rotation steps, each row followed by its count of steps:
The counts run from 0 to 521.
[-15.8   9.0 -11.6   7.3   0.7 -19.1   6.0   0.4  -7.2  -9.4  10.3  -3.5
   2.9   7.2  28.5  -7.0 -17.5   6.1 -35.5   4.1 -10.1  -3.6   8.9 -24.8
   8.2  -3.1   8.4  13.2  23.2 -15.3   3.1  -0.3]
188
[-10.1  13.8  -2.8   1.0 -14.8  -5.7   4.1  -8.9   8.2 -15.9  -0.9  -7.6
   0.3   7.6  -9.1 -11.9 -12.2  -0.4 -27.3  -7.3  16.7 -26.5   2.4 -25.4
   9.9 -15.1  -8.9  21.4  24.2 -21.2  -0.3   3.2]
486
[-25.6  -3.8 -21.9   4.1   0.0 -37.0  18.5   7.3   0.2   1.6   0.2 -10.9
   6.5  -7.3  -3.8  -5.7  -1.8  18.7 -17.1   6.8 -10.1   7.8  20.1  -2.2
  31.1 -15.3   9.3   4.4   5.6  -5.6 -13.9   5.0]
25
[ -2.6   9.2 -13.2  -6.4 -14.4  -3.9 -11.9  16.0   7.4  29.4  12.8   1.5
  -8.3  -8.5  -3.5  -5.8  -0.7  -0.1  -3.6 -31.3  -9.7  14.7  -3.4 -12.1
  17.4  14.9 -15.5 -10.0  16.5  22.0  14.7  10.4]
38
[-23.9   3.4  -6.6   3.9  -8.8 -17.1 -17.8   0.1 -11.3  10.3 -14.6  -4.7
   0.8   2.1   0.7   3.0   7.5   9.5 -23.6 -21.8   1.5  15.4  14.5  11.1
  23.2  12.9  -9.0   2.1   3.4  -1.2  16.3  25.0]
171
[  2.9   6.8  -4.9 -11.0  -9.5 -20.6   6.7  -5.9  -5.6   2.6  -7.5 -14.3
 -12.4  -3.1  -7.7 -18.2 -29.0   8.0 -15.4  -7.5   1.5 -26.1 -19.0 -27.6
  -7.2   3.5  19.0  -1.7  29.5  -8.2  -4.3   6.7]
488
[-35.6  19.8  -8.7  10.3  -2.2 -12.3  -3.8   3.1   3.5 -16.3 -12.2  -5.2
  -3.2  -0.9 -30.5   3.5  -7.5  18.8  -5.9  -8.0   2.9  -7.5   0.9 -11.0
  12.0  -6.4  -2.6  21.3  18.9  -7.1   4.8 -10.0]
424
[-16.9  17.2  -5.4   9.7   1.4   6.0 -12.3  10.0  -7.1 -17.4  -7.7  -9.2
  -4.8  -2.8   2.3  18.8 -26.2  -0.9 -14.5  12.4  -4.2   3.0   8.3 -16.5
   1.6  16.5   3.3  14.2  18.9 -12.1  29.0   6.9]
341
[-24.1   7.1  -3.1  -3.0  17.4   2.8   4.7   6.2   7.9  -5.0 -14.2 -24.9
  -9.3  -9.0  -6.7  -0.1  -2.7  14.9 -18.5  -7.8   1.7  -0.5  29.6 -16.4
  -4.8  10.9  13.9   8.8  10.1   4.8  24.2  27.4]
270
[-17.8  17.7 -15.2  11.0  -1.9  11.6 -11.0   6.6  11.3  -4.0  -7.2 -14.9
   0.4   2.0 -45.3   7.9  -2.8   3.4  -4.1 -20.3   7.7 -10.3   9.1  -4.3
  12.5   0.8  -9.8  13.0   8.5   1.0  19.8  19.7]
71
[-15.9   0.8 -18.5  15.5  -8.2 -11.9   2.1   4.2   0.6  -2.4  21.3   3.4
  24.8  10.3   0.4   4.6  -7.1 -16.7 -25.0   0.5 -13.8  -5.2  16.3 -13.4
  30.8  -8.6 -10.9   7.5   7.8 -19.1   0.9   9.8]
317
[-19.4  14.2  -9.7  -0.5  12.5  -9.3   7.7  -0.7  15.3  20.3  -1.9 -18.2
 -17.0  -1.3   7.4  -7.9   4.3  20.7 -21.2 -23.3  -8.0   4.9   6.1  -9.1
   4.0  23.4  14.2  -0.8  16.2  10.0  13.6  17.2]
330
[-16.8  -5.2  -6.1   0.6 -19.5 -42.0   6.4  18.4  -0.5  11.0  -2.9 -10.6
 -11.2 -19.9  -7.0 -23.1 -11.8   0.4  -9.5 -12.3  -5.9  -3.8  -7.1  -2.7
  -5.1 -17.3   5.3  -1.9  18.8   2.4 -12.7   6.0]
160
[ -8.2  -4.6 -12.9   6.5 -17.3 -15.5 -13.4  29.2 -15.5   5.4 -15.6 -13.6
 -10.1 -23.7 -13.2   7.1 -32.3 -12.7   7.2   2.4  -7.9   5.5  -6.9   0.3
  -2.4   3.5  -0.6  -4.6  13.6  -4.7  14.5  21.7]
504
[ -3.3   1.0 -28.5  -2.8 -20.3 -17.5   8.2  -1.4  25.7  10.6 -20.9  -6.8
  -8.3   1.9 -25.3  -1.5   2.5  14.4  -5.3  -7.7   8.4  -5.2  -6.3   4.2
  29.3 -14.7  -8.8  -6.6  17.6  -6.8  -5.9   9.4]
223
[-10.1  -0.6 -11.6  -2.1 -17.8 -12.9   0.5   8.9  12.7  29.7  -1.8  -8.2
 -20.2 -17.9  -9.0  -6.8  14.0   7.9  -6.8 -28.9   2.1  18.9  15.4   0.4
  22.9   9.8 -12.1  -9.8   3.4  14.1   4.5  12.1]
169
[-21.9   9.3   1.8   4.5 -16.4 -21.3  -2.8  -7.2  -8.8   9.1   6.1  -4.5
   1.2   5.7   3.8  -6.2  15.7   7.0 -29.1 -27.4   5.1   6.6  10.7  -8.2
  32.5  15.9  -0.8   3.9   0.4 -13.0   2.7   8.6]
34
[-16.1  -6.0 -24.7   7.6  -4.3 -14.7  -3.3   6.5  -8.8  13.8 -10.7  -5.3
   4.2  -2.2  -3.4  21.2  -3.8   5.1 -13.4  -1.9 -14.3  22.0  16.3  11.2
  29.3  15.9   2.9  -7.5  -3.3  -8.9  15.2  30.1]
308
[-19.7  19.2 -16.9  -4.4  13.2   3.7  -0.2   2.2  23.3  11.1 -15.5 -10.0
 -14.6   3.1 -16.6   1.4  -4.0  21.5  -0.5 -16.2  -9.4  -0.8   0.0 -11.6
   3.5  18.5   4.2  -2.4  23.0  19.0  22.0  12.7]
200
[ -5.7  -1.1 -28.1   6.3   3.5  -3.3   8.2   7.7  32.3   6.1  22.2 -13.7
  13.1  -1.5  -0.3  -3.6  -5.7  -6.4 -12.4  -1.2 -17.0  -2.8  31.6  -7.7
  19.7 -11.7   4.6   5.4  14.7   0.3   0.0   0.8]
185
[-12.8   7.6  -5.0  -0.8  -5.3  -3.5  20.8  -0.1  27.7   7.7 -10.0 -22.2
 -22.3  -7.9 -27.6  -6.0  10.2   9.3 -12.6 -17.1   7.6 -11.4   0.9 -22.0
  14.5   6.8  -1.1  -1.7   6.0  -2.1  -1.2  11.3]
491
[-13.6 -13.4  -5.8   6.1 -30.6 -13.2   6.2  -1.9  -3.3  -7.1 -19.4  10.8
   0.1   0.4  -3.0   0.0  -8.6  -1.5 -20.4   1.3   1.4   3.4  -4.8 -15.2
  34.0  -4.7 -19.6  -0.7   9.6 -24.7  -3.0  10.2]
88
[-23.7  19.1   1.4   5.1  -2.6  13.7  -8.5  -6.8  19.7  -7.6  -9.4  -7.4
  -4.8   4.0 -28.3   3.3   4.4  -0.6 -10.4 -23.7  10.0  -8.0  12.8 -11.4
   8.7  19.3  -7.1  16.2  14.3  -6.7  23.3   2.2]
202
[-10.6 -20.8 -14.5   0.8 -14.3 -18.5   5.3   5.6 -12.7  -4.7  -6.6  -5.0
  24.6  -3.5  -3.0  -6.4  -9.5 -10.1 -29.9   4.8  -4.5   0.6  29.4  -2.8
  21.3  -2.5   1.4  -2.1   1.0 -19.6  -0.1  22.3]
378
[  1.6  -9.1 -12.0 -20.4 -18.3 -25.7 -18.7   9.1 -14.1   7.5   2.6   4.2
   6.0 -20.8  10.1 -10.0 -20.8  -2.8 -11.9  -0.7 -10.3  10.7  27.4  -9.9
  -1.3   7.7   9.2  -1.3  22.1   4.1   6.6   7.9]
243
[-20.3   1.9 -11.2  -1.7  12.1 -11.9  11.8 -12.5  25.5   6.8  -3.2 -14.7
   2.8  14.2   2.3 -19.0   3.4  17.3 -30.2 -20.1  -7.2 -10.8   6.9  -2.7
   3.7   3.3  17.8   1.4  25.2  -5.4  10.0  13.5]
193
[-11.4  -4.6  -1.6   5.1 -25.0 -26.9 -13.6  23.1 -20.3  -0.6  -4.1  -5.6
  -4.7 -29.1   1.1  -2.5 -27.2 -20.7  -3.6  -3.4  -6.5  12.3  16.7  -0.5
  -5.0   1.1   0.9   6.1  15.8  -4.2   7.4   7.7]
373
[-28.6  13.3 -12.8  16.0  -4.7 -21.1  -9.0  13.7  -6.1  18.8 -10.0 -14.2
  -3.1   0.4 -20.7   0.0  -1.8  10.5  -5.3 -23.2  -3.0   3.0  -6.6  13.8
  18.6  -5.6  -8.8  -1.0   5.2   5.4   8.4  24.7]
231
[  6.9   6.6 -26.2   0.7 -16.5 -13.7  -5.5   7.6  15.5   4.3 -25.1  -6.6
 -20.1  -7.6  -4.8   9.6 -33.1   4.0   5.2  19.1  -1.9  -1.5 -11.4 -10.3
   9.0   1.8  -3.7   3.4  27.6  -9.4   6.9  -1.6]
282
[-39.4  14.9  -7.7  12.4  12.4 -17.3   7.1   8.9  13.7  -9.5 -20.5 -13.5
  -3.0   6.1 -28.7   3.3  -5.0  15.2  -5.4  -6.5  -7.1  -4.5  -7.8  -5.7
   7.6  -6.1   8.3  15.7  17.0  -0.5   5.2  -0.2]
423
[ -1.1  12.0 -18.5   5.5  -2.2  14.8  -7.2  -8.9  17.4   6.0   5.5  -8.5
  -0.2   5.8  -0.5  13.0   6.0   0.0 -21.3 -14.2   0.3   6.9  29.4  -5.9
  30.1  23.0  -6.1   0.5   5.8  -8.3  26.1  17.7]
469
[-22.9   3.0 -21.2  13.4  -3.1 -17.5   4.7  15.9  17.1   9.0  13.4  -2.0
  17.4   3.8  -5.4  -8.8  -0.3  -0.5 -12.6 -18.3 -12.9   1.0   2.2  -8.3
  25.1 -27.5 -18.0  -1.6   7.6   3.5  -4.1  12.5]
453
[-21.6  -7.5  -6.3   4.8 -17.1 -15.0 -12.7  11.8  -7.7 -14.4 -28.1   7.0
   2.6  -7.5 -14.3  11.9 -30.9  -4.4   0.3  15.4 -10.5   1.7  -1.5  -9.3
   6.4   8.4   1.5   8.4  22.5 -21.2   8.7  -4.8]
150
[ -8.1   1.0 -14.7  -4.4  -1.7 -23.7   5.8  19.0   4.9  15.4  21.0   8.3
   5.5 -12.2  14.5 -14.9 -22.0   1.5  -9.3  -1.8 -24.8   5.0   2.9 -25.6
   4.0  -4.6   7.8   1.8  32.0   5.2  -5.2  -9.5]
320
[ -3.1   3.8 -35.5  10.7  -4.1 -16.8  -8.7   9.1  16.2  12.9   7.2  -8.8
  13.7   1.4  -0.1   9.5  -4.5   3.0  -4.3   1.4 -17.9   9.9  22.1  13.5
  25.2 -12.3   1.4   2.3  14.3  -0.9   2.0   3.6]
315
[-16.3  12.0 -14.9  -7.9 -13.6 -18.1 -25.9  -3.4 -22.7   6.8  -8.0  11.0
   8.5   2.6   0.1   6.4  -2.2  10.0 -15.9 -13.6  -1.8  19.4  18.6   1.0
  20.0  20.0  -5.3   6.1  10.2  -2.2  19.6  15.4]
172
